(in the rows, 128 means zero)
Each named move below is a turn or a mirror, shown by a few rows before and after it. Which moves, in which order, take the first row of each later pair to the second? The first pair is answered.
q_774 (before => after):
[131 129 128 121 127 135 123 137 134 146 117 116 136 152 124 148 138 108
 118 126 131 124 115 122 127 129 124 126 127 123 127 159 129 135 102 139
 132 118] => [133 131 126 119 133 133 121 133 134 140 122 112 133 150 129 147 135 108
 127 125 135 115 115 130 129 130 120 127 130 120 121 160 126 133 100 134
 131 124]
[120 146 179 140 142  72 127 136 143 122 142 113 155 137 155 146 128 179
 114 148 146 100 163 141 127 109 107 138  96  97  79 121 146 108 148 129
 150 120] => [114 142 185 147 123  75 130 147 143 139 128 122 165 130 144 147 135 177
  91 153 128 120 163 125 125 110 122 140  95  99  93 120 150 107 148 132
 153 109]
[153 149 157 133 136 103 141 131 152 136 108 113 136 152 143 152 134 160
  98 150 136 121 130 139 133 129 124 142 105 123 124 128 137 133 127 142
 136 134] => [154 150 159 132 141 103 143 129 153 132 109 111 137 152 144 154 133 161
 100 149 138 119 130 144 128 130 123 143 108 122 122 130 138 133 126 141
 134 136]
q_31 (before => after):
[128 142 104 119 111 200  91  86  91 107 125 159 130  90  81  67 119 148
 123 107 133 155 133 129 102 117 141 123 172 127 120 110  90 174 142 118
 156 139] => [132 138 104 130 107 199 102  90  98  95 133 167 130  91  86  80 111 149
 124  98 129 157 134 128 102 127 151 122 180 135 126 113  93 164 152 108
 160 134]
[122 124 135 148 121 121 143 157 152 139 138 138 141 120 125 132 120 110
 128 109 122 145 129 104 133 119 144 122 126 129 131 127 143 101 147 114
 120 110] => [112 125 136 136 125 118 132 156 143 161 128 126 146 113 118 118 133 109
 125 123 124 149 126 105 133 108 134 127 114 121 131 125 143 114 133 131
 109 110]
[156 142 175 133 178  60 139 130 156 131 108 126 131 171 191 206 135 170
 128 177 169  64 144 175 124 128  81 135  93 119  95 155 152 119 117 159
 128 142] => [166 137 176 150 170  59 151 137 167 114 116 140 132 177 194 217 126 166
 125 164 162  68 148 172 122 138  93 129 102 132 102 159 153  99 132 144
 133 136]
q_172 (before => after):
[149 118 152 120 130 108 155 151 147 111 104 120 107 154 147 192 112 113
 121 171 123 131 123 131 141 141 129 142 117 124 153 158 140 138 131 131
 106 136] => [115 141 127 124 144 147  92 122 118 117 139 122 144 124 139 128 122 185
 137 145 141 131 139 136 137  66  90 128 128 111 100 116 128 125 155 110
 133 118]
[154  98 143 130 166 139 154 152 156 169 126 140 120 119 134 130 128 171
  90 119 109 130 132 106 129 150 137 154 114 155 143 164 149 131 114 123
 119 161] => [143 110 139 128 174 150 130 141 145 172 134 141 134 105 132 106 137 206
  91 118 118 131 137 112 126 117 118 153 118 146 117 147 147 134 122 119
 133 156]
[133 146 129 163 155 108 158 137 127 160 121 111 140 135 140 140 171  79
 133 109 127 119 129 118 176 140  99 158 103 146  69 142 109  92 150 134
  94  92] => [132 157 140 152 163 103 149 129 123 165 106 110 143 134 145 141 174  96
 126 125 136 115 130 128 171 128  89 160  94 131  62 135 112 109 142 146
  97  93]
[138 135 129 110 148  91 136 144 125 143 127 101 136 138 127 116 137 111
 171 142 123 104 117 133 144 126 127 145  97 114 102 129 137 141  97 151
  90 145] => [121 134 106 119 145 110 123 137 119 136 156 105 149 129 119  91 134 122
 184 111 118 108 122 126 146 105 124 141 110 125  91 118 128 124 114 131
  99 137]
q_43 (before => after):
[121 143 116 126 125 112 124 151 135 121 148 126 123 161 132 111 138 140
 124  89 136 134 146 159 137  99 107 146 121 121  85 126 141 113 135 135
 134 120] => [124 139 127  98 103 116 134 154 123 137 103 121 107 157 110 115 145 112
 101 116 120 149 127 149 124 122 130 152 116 110 119 137 143 155 106 159
 127 127]
[156 140 149 168  94 119 169 159 126 120 130 173 115 129 158 148 119 150
 107 111 107 126 138 135 127 159 163 111  90 106 163 150 112  94 137  68
 153 113] => [137 167 152 139 149 107 124 130 106 139 140 130 124 131 181 111 138 188
 144 131 151  88 136 171 134 106 104 113  69  76 107 138 113 120 114  93
 140 130]
[126 116 170 104  96 160 122 142 113 172 114 128 128  96 137 137 124 154
 122 117 137 127 109 102 111 132 140 115 132 118 136 139 122 153 134 133
 141 124] => [127 113 164 127 102 158 128 148 127 156 141 133 138 101 148 140 116 167
 132  95 141 126 120 104 116 121 138 108 139 128 121 134 124 121 157 113
 147 117]
[103 138 166  61  67 118 113 126 134 190  71 122 195 123  92  97 139 160
  93 151 108 124 146 131 153  79 124 119 167 107  93 133 142 108 122 193
 179  63] => [111 126 158  93  48 123 131 144 150 170  89 149 203 127  94 111 125 152
  86 123  92 139 156 117 156  94 147 114 180 132 104 134 143  69 150 164
 191  51]
q_352 (before => after):
[106 135 115 101 164 141 101 122 100 149 125  90 129 114 121  87 149 125
 159 132 138 127 121 125 137  97 108 134 119 116 113 113 137 153  99 148
 112 128] => [113 130 119 127 187 119 118 139 133 145 143  89 138 135 146 110 142 132
 165 121 138 114 131 130 151  94 103 135 112 127  94 118 144 118 114 138
 106 126]
[110  82 108 112 132 109 121 129 111 132 107 123 149  99 137 152 115 142
 131 153 129 139 108 134 126 100  95 126 116 114 147 148 146 147 129 124
 133  95] => [112  78 107 113 136 101 129 134 114 131 112 117 145 107 141 157 114 134
 136 149 128 133 108 134 130 104  96 133 114 121 149 150 146 142 127 126
 128  98]
[144 126 111 135 113 149 134  90 117 106 137 175 125 119 122 117  93 110
 151 109 138 142 140 109 130 162 128 126 148 127 136 111 110 117 123  77
 119 116] => [145 124 108 129 122 144 142  96 115 111 137 164 116 126 119 119  97  89
 159 112 138 133 132 104 136 171 129 133 142 132 140 122 110 119 114  85
 106 119]
[139 140 150 114 160 109 139 148 114 118 128 118 139 155 152 163 114 131
 142 136 147 123 145 137 117 136 107 154 104 136 127 123 145 156 123 131
 123 173] => [136 147 151 123 151 126 122 138 112 111 121 135 150 140 150 155 113 167
 128 135 151 134 152 140 108 118 105 144 112 124 122 107 145 158 138 117
 147 165]
Now pairs of rows:
Each pair is two moves apart.
[142 124 137 136 133 104 159 144 137 120 124 146 113 156 135 142 105 116
 141 127 140  93 120 143 137 144 128 142 134 140 141 130 133 136 132 132
 127 142] => [136 125 117 144 129 119 152 144 129 117 148 148 123 152 128 125 100 119
 152 101 134  93 127 134 138 132 131 139 143 153 132 122 127 118 144 116
 132 138]
q_172, q_172
[123 141 119 115 159 140  91 100 115 124 161 126 141 105 134  99 108 149
 165  88 132  98 156 130 139 126 109 112 159 117  94  94 119 132 156  91
 131 113] => [148 111 140 121 129 106 157 146 143 134 117 131 114 129 126 161 101  76
 130 116  96 117 141 111 139 200 164 126 148 136 164 131 133 135 138 115
 107 112]
q_172, q_774
[158 138 158 124  94 141 131 106 119  80  82 178 117  98 141 159 104 168
  88 158 140 124 136 159  89 162 147 102 147 107 149 127 119 156 121 120
 178 143] => [160 141 151 133 120 137 128  96 128  60 115 173 125 105 158 157  99 182
 116 140 156 102 143 170  98 152 126  98 150 112 124 123 117 135 138 102
 179 151]
q_774, q_43
[129 142 133 150 106 130 135 131 128 143 112 113 134 142  97 126 141 127
 102 129 102 152 130 119  92 121 179 145 133 151 154 140 112 120 128 122
 126 123] => [128 156 149 144 129 117 117 125 130 154  99 105 143 145 116 124 150 161
  97 156 124 138 133 140  95  95 152 145 119 127 128 133 120 135 122 137
 129 126]
q_352, q_172
[106 107 119 144 114 134 135 108 124 124  94 131  92 132 126 100 142  95
 124 129 115 111 130  80  95 105 148 108 123  90 103 137 105 136 143 136
 143 122] => [111 107 120 142 125 130 141 104 124 113 104 124  81 142 132 104 133  85
 142 122 123 101 128  90  98 117 145 109 121  93 103 142 102 134 140 136
 139 133]
q_774, q_172
[130 103 154 136 123 164 139 140 130 137 110 164 146 145 125 141 126 112
 118 123  97 137 157 129 121 116 152 129 157 123 130 130 134 111 169 114
 109  87] => [129 118 145 112 168 153 123 113 118 126 135 131 132 157 141 124 126 113
 167 122 137  92 152 155 127 107 114 134 149 110  98 132 126 131 151 122
  92 118]
q_31, q_774
[146 148 124 108 149 121 142 109 134 140  96 117 107 141 150 135 115  90
 110 144 155 113  98 150 141 157 123 126 110 120 126 138 129 172  87 148
  96 160] => [143 164 129 121 126 150 111  91 125 127  84 150 126 115 149 120 115 153
  81 144 160 133 111 161 122 129 121 113 124 103 114 110 126 175 110 124
 139 140]
q_352, q_352
[125 150 102 105 202 146  77 101  96 103 157 102 126 122 154  76 116 179
 186 114 191  82 109 163 112  89  69 104 124 100  63 117 110 147 114 112
 125 158] => [179 113 129 141 176 108 175 142 147  51 143 132  81 169 174 180  73 104
 171 109 164  81 102 155 116 203 134 112 137 135 126 169 123 117 122  92
 115 167]
q_31, q_172
[144 131 130 135 183  77 150 142 157 114 157 112 138 168 166 171 132 105
 161 119 139  83 129 131 147 141 108 134  90 149  97 136 137  93 118 124
 100 146] => [154 116 122 150  99 132 157 137 148  81 143 175 136 134 125 173 114 100
 118  94 105 137 128 106 118 177 168 121 135 166 147 126 121  92 147  82
 147 126]
q_352, q_172
